Each row is where one point has got to under a steady rotation. How many ticks took it there?
The counts run from 0 to 123.
[-17 -14   5  -7 -13  23  -6   3  -9  14  -2  20  13   4  17  22  38 -30
 -17 -13  13 -25  -5  -2   2 -22  -9   0   2   2  -6 -14 -10   2  -9  17
  13  10 -25   2  -6 -19 -12  -3  -5  22 -28 -26  18  -3   3 -38  -9] => 115
[-32 -21 -13 -11  -7   2 -17  13  20  17  16  -5 -11  -4  17  43  16  -2
  12  16  22  -6  19 -26 -13   9  -4 -31  -1   6  19 -13  10  -5 -12 -13
   6   1 -24   3 -20 -18   0  15 -13   3  -8 -48  -8 -12   4  -9   4] => 45
[ 25  14  15 -16  32   7 -18 -12  -9  13  -9 -21  48  -6  25  -5   6  -5
   5  -1  23 -38  -4 -26 -25   2  -8  12  10  10  12 -10  -1  -5  22 -20
   1   8  21 -12  19  -7  23  24   4  -5   1 -19   0  13  23 -24   3] => 47
[-12 -13  13 -14  28  -2 -10  -4 -10  23 -15  -7  45 -14  -3   8  22  -9
 -28 -10  42 -30   7 -16  20   0 -22   4  10  17  -2 -15   8  -7   3  14
 -20   4   8  10 -14 -24   3  14  -4   6  13 -11  -4 -15  27  -3   3] => 104
[  9  -5 -12 -27  21  28  -5  -5  -2   2  -1  13 -15  13  17  14   8 -16
  16   4  20   4  -2   5 -23 -12   7  -8   7   8   3   5   0   5   2 -18
  47  16 -37   0  20 -19  -5   0  21  14 -33 -41   3  11   8 -23  -8] => 50
[ -2  13  -1 -10 -21 -23 -10   7   7  14  17  -6  -1 -12  22  21  37 -23
  -3   9  35  -5 -19 -17 -22   6  -9 -25 -21 -14   0  -2   6   0   4 -11
  -4  -4  33   6 -11  15  25  29  -7 -21 -12 -26   5  -4  -3 -32   5] => 67
[  9 -11  16 -23  30  13 -16 -15 -16  13 -28   7   4 -15  30 -15   7  16
  -2  -1   9 -37  13   7 -12 -12 -25 -10   2  10  -8  11 -24  14  23  11
 -20 -15  10   9  -5 -31  19   7  15  -2  13 -32   2  -8  33 -18 -17] => 118
[-12  -1   1 -10  37   8 -34   1  15  19   7 -17   9   5   7  24   0  -3
  29   3  15 -19  17 -16 -24  10  -9 -13  17   7  31   4  -1   0  23 -12
   5   9 -15   9  10  -5  17  29  -5  -3   0 -34   2   8  28 -12   1] => 46
[  9   4   8  -7  14  -4 -10  11  19  18   0  16  -4   3  -2  25  55 -40
 -10  -1  42  14  -9  32  -8 -13  -5  -8 -10 -17  -6  -8  12  12   8  -8
  15  -1  13   7  -9   9   4   1  15   5 -12  -4   9   7   6 -18  -3] => 94
[-32  -6   0 -15   7  -3 -10  11  18  20  24 -10   2  -6 -25  34  29 -22
 -12   7  48   3  18 -11  18  19  -5 -23  12   6   2  -3  30 -13  -6   8
  11   4 -16  14 -19  -2 -16   4   4   9  -1 -11  -5  -4  12   1   7] => 90
[  9  33  -4 -14   3  35   0  -5  16   7  13   4   4   6  12  22  24 -12
 -15  21  44  20  -1   1   0   3   1 -11 -22  -5 -24 -17  16   0   0 -16
  16 -12  -4  -8  -8 -40 -15 -26  40  -6  26 -24  14  -2  12   7  12] => 30
[-13 -22   5 -32  12  44   9  -5 -12   9 -23  29 -15   0   8  -4   8   7
 -12   3  19 -19   7  13   7 -20 -21   1   3  10 -16   5  -9  15   6   9
  10  -9 -36  11   0 -34  -7 -24  29   7  -8 -29   7   1  11 -24 -15] => 5
[  3  -5   2 -11  28   6 -25  -5  -8  19 -20  21 -12 -24  29  10  17  24
  17  12   3 -24  25   5 -29   0 -16 -23 -20   5   2   6 -14  21  24 -16
 -10 -19   1  -1  -6 -37  22   2   8  -8  13 -37  -4  -7  24  -8  -8] => 27
[-10  -6   0 -16  25   5 -15   0   6   6  -5  10  25 -16  26  19  17   6
  -8  12  36 -12  27  -4  -1   7 -15 -15  -8   8 -10 -16  14   8  -2 -14
 -23  -4  -6  -3 -23 -45 -10  -5   5   4  34 -32 -12 -16  20  17   8] => 26
[-24  -1  -5 -18  -4  22 -15   0  -4  -1  12   8   7  -6  24  24  -6   7
  -6   2  -3 -36  11 -44 -13   1  -3 -17   9  14   7   9 -16 -13 -11  23
  11  16 -34   2   5 -26   1  17  -2  -4 -15 -32   8  -7  11 -37  -8] => 32
[  1   2   1 -27  13  -2  -5  -1  14   4   5  -1 -34 -21  31   7   4  29
  29  28  27 -10  16  -8 -10  21 -18 -31 -19   8  -4  22   3   9  12 -15
  -2 -15  17   1  -3 -18  32  17  10 -20  11 -37 -11   3  18  -4   7] => 53
[-15   6 -10 -27  -4  50  -4   1   9   0  -2  -3 -22   7  13  11  -9  10
  -2  19  11 -13  11 -16   6   4   1 -23  -8  17 -14   4  -3   9   5   0
  20  -3 -41   1   3 -36  -9 -19  26  -3   7 -38   8  -2  14 -21   0] => 31
[-15   7  -7 -14 -15  31  10   0 -14  -2   2  23  -2  -8  35  29  16  -1
 -30   5  24  -8   5 -11   8  -1 -13 -29 -18  -1 -31   6   4  -6 -16   6
  -8  10 -18   0 -25 -40 -28 -19  15  12   7 -27   4 -13   4  -5   8] => 18
[-24   5  -3   0 -27  20  15  18  10  15   7   3 -11   8  10  16  49 -28
 -31  -2  42  -3  -6   2  18  -9 -12 -21 -27 -13 -22  -8   3  14  -1  16
  -1 -12   9  11 -23  -6   0  -6  14 -13   9 -23  17 -16  -9 -21  -1] => 101
[  5   1   1 -33  21  14  12 -11 -17   2  18   1  38 -11  20  16  -4  -3
  -2   1  38 -16   5 -25   8   3   4  10  15  27  -9   6  16 -24 -15 -16
  22  40 -21   0   6 -32 -15  17  16  19 -13 -16  -5   1  11 -13   8] => 51
[  8  22   6 -14  -5  45  -1 -16   2  13 -18 -10 -10   6  16 -18   3   3
 -17   6  10 -33   1  -2  -6  -6 -16 -11 -14   4 -13   7 -25  11  23  24
 -10 -16  15  12   4 -15  22  -2  25 -16  -2 -13  34  -6  11 -40  -8] => 9
[  1   6   0 -31  12   1  11  -1  -7  -5  12 -12  16 -24  25  18   5  17
  -4  18  45  -5  16 -21   2  24  -3 -18   7  13  -4  -1  21 -16  -8 -24
  -6   6   6  -7 -19 -38  -2  22   2  -6  13 -26 -17  -9  12  17  19] => 52
[  7  15  -1 -31  18  20  11  -4   6  11  -8  -2 -31   3  -9 -16  21  -6
 -17  20  53   5   3  22   2   8  -7 -12 -18  -3 -15   5   8   9  23  -7
   5 -23  28  12   1   6  20  -8  39 -26  10 -12  11  11  10 -20  -8] => 87
[  2  -7  11  -5  20   8 -18   3   2  19 -27  25 -18   5   8   5  34 -12
   6   1  15  -6  12  34 -30 -14 -21 -16 -22 -10   2   7 -10  33  24   1
   1 -14  11  11  -9  -4  29   7  12  -9  -8 -25  10   3  18 -28 -11] => 106
[-12   5   1  -8  36  38 -30   5  10  16 -13 -10  10   3 -20  21  14 -17
  -4  -4  24 -12  27  -1   9   1 -10  -8  15  14   6 -17  18   2  11   5
   5  -2 -44   6   1 -23  -8 -14  15   8  14 -21   8   0  25 -14  -6] => 12
[-32  -6   5 -11 -11   7  -3   0  -8   4   7  11   2 -20  28  31  21   7
 -19   2   8 -26  18 -26  10   4 -18 -29  -7   9  -7  -5  -2  -5 -28  29
 -22  -3 -13   8 -27 -40  -6   5  -8   8  -1 -27   1 -23   9 -28   9] => 123
[-16 -37   4 -36  23   6   0   5 -11  18 -15  18 -23 -10   2  -5   4   4
   6   4  29 -19  13   3   6  -9 -16  -3   2  29   4  24  -6  14   1   1
  10  10 -12  22  -4 -15   4  21  -7   9 -30 -36 -10   5  17 -19 -21] => 84
[-16   0   5 -34   4  50   3  -6 -11   4  -2   2   7   4   8  -4  -8   3
 -24   2  15 -24  10 -19  21   4  -9   2   9  32 -20  -4  -3 -10  -5  13
  -3  10 -31   8  -5 -34  -6 -15  20   4   5 -25  15  -3   8 -24  -5] => 122
[-26  -7  15 -45  14  18  -3   1  -2   9   7 -19   1 -12 -14  10  14  -8
 -13   2  29 -22   5 -23  16  12  -4  11  29  23  -5  17  17 -25  -9   8
  28  35 -19  20  10  -5  -6  23  13  10 -19 -13   0   5  13 -30  -3] => 77
[  2  -2   7 -30  30  34   4   0  -2  20 -23  14  -2  17 -19  -5  13 -28
 -15   4  44   2   4  23  17 -11  -4  16  14  15 -13   1  11  13  16  -7
  24   9 -19   8  13  -8  -9  -7  30   5 -11 -14  18  13  18  -6  -9] => 95
[-24  -7  -4  -1  -5  29 -15  21  24  22   4   6 -32  11 -13  30  33 -29
   6   2  25   4  13   8   9 -11 -14 -19  -1   0   2  -7   1  23   0  17
  12   0 -33  17 -12   0  -5 -11   6   4 -17 -32  10  -3   2 -26  -1] => 102
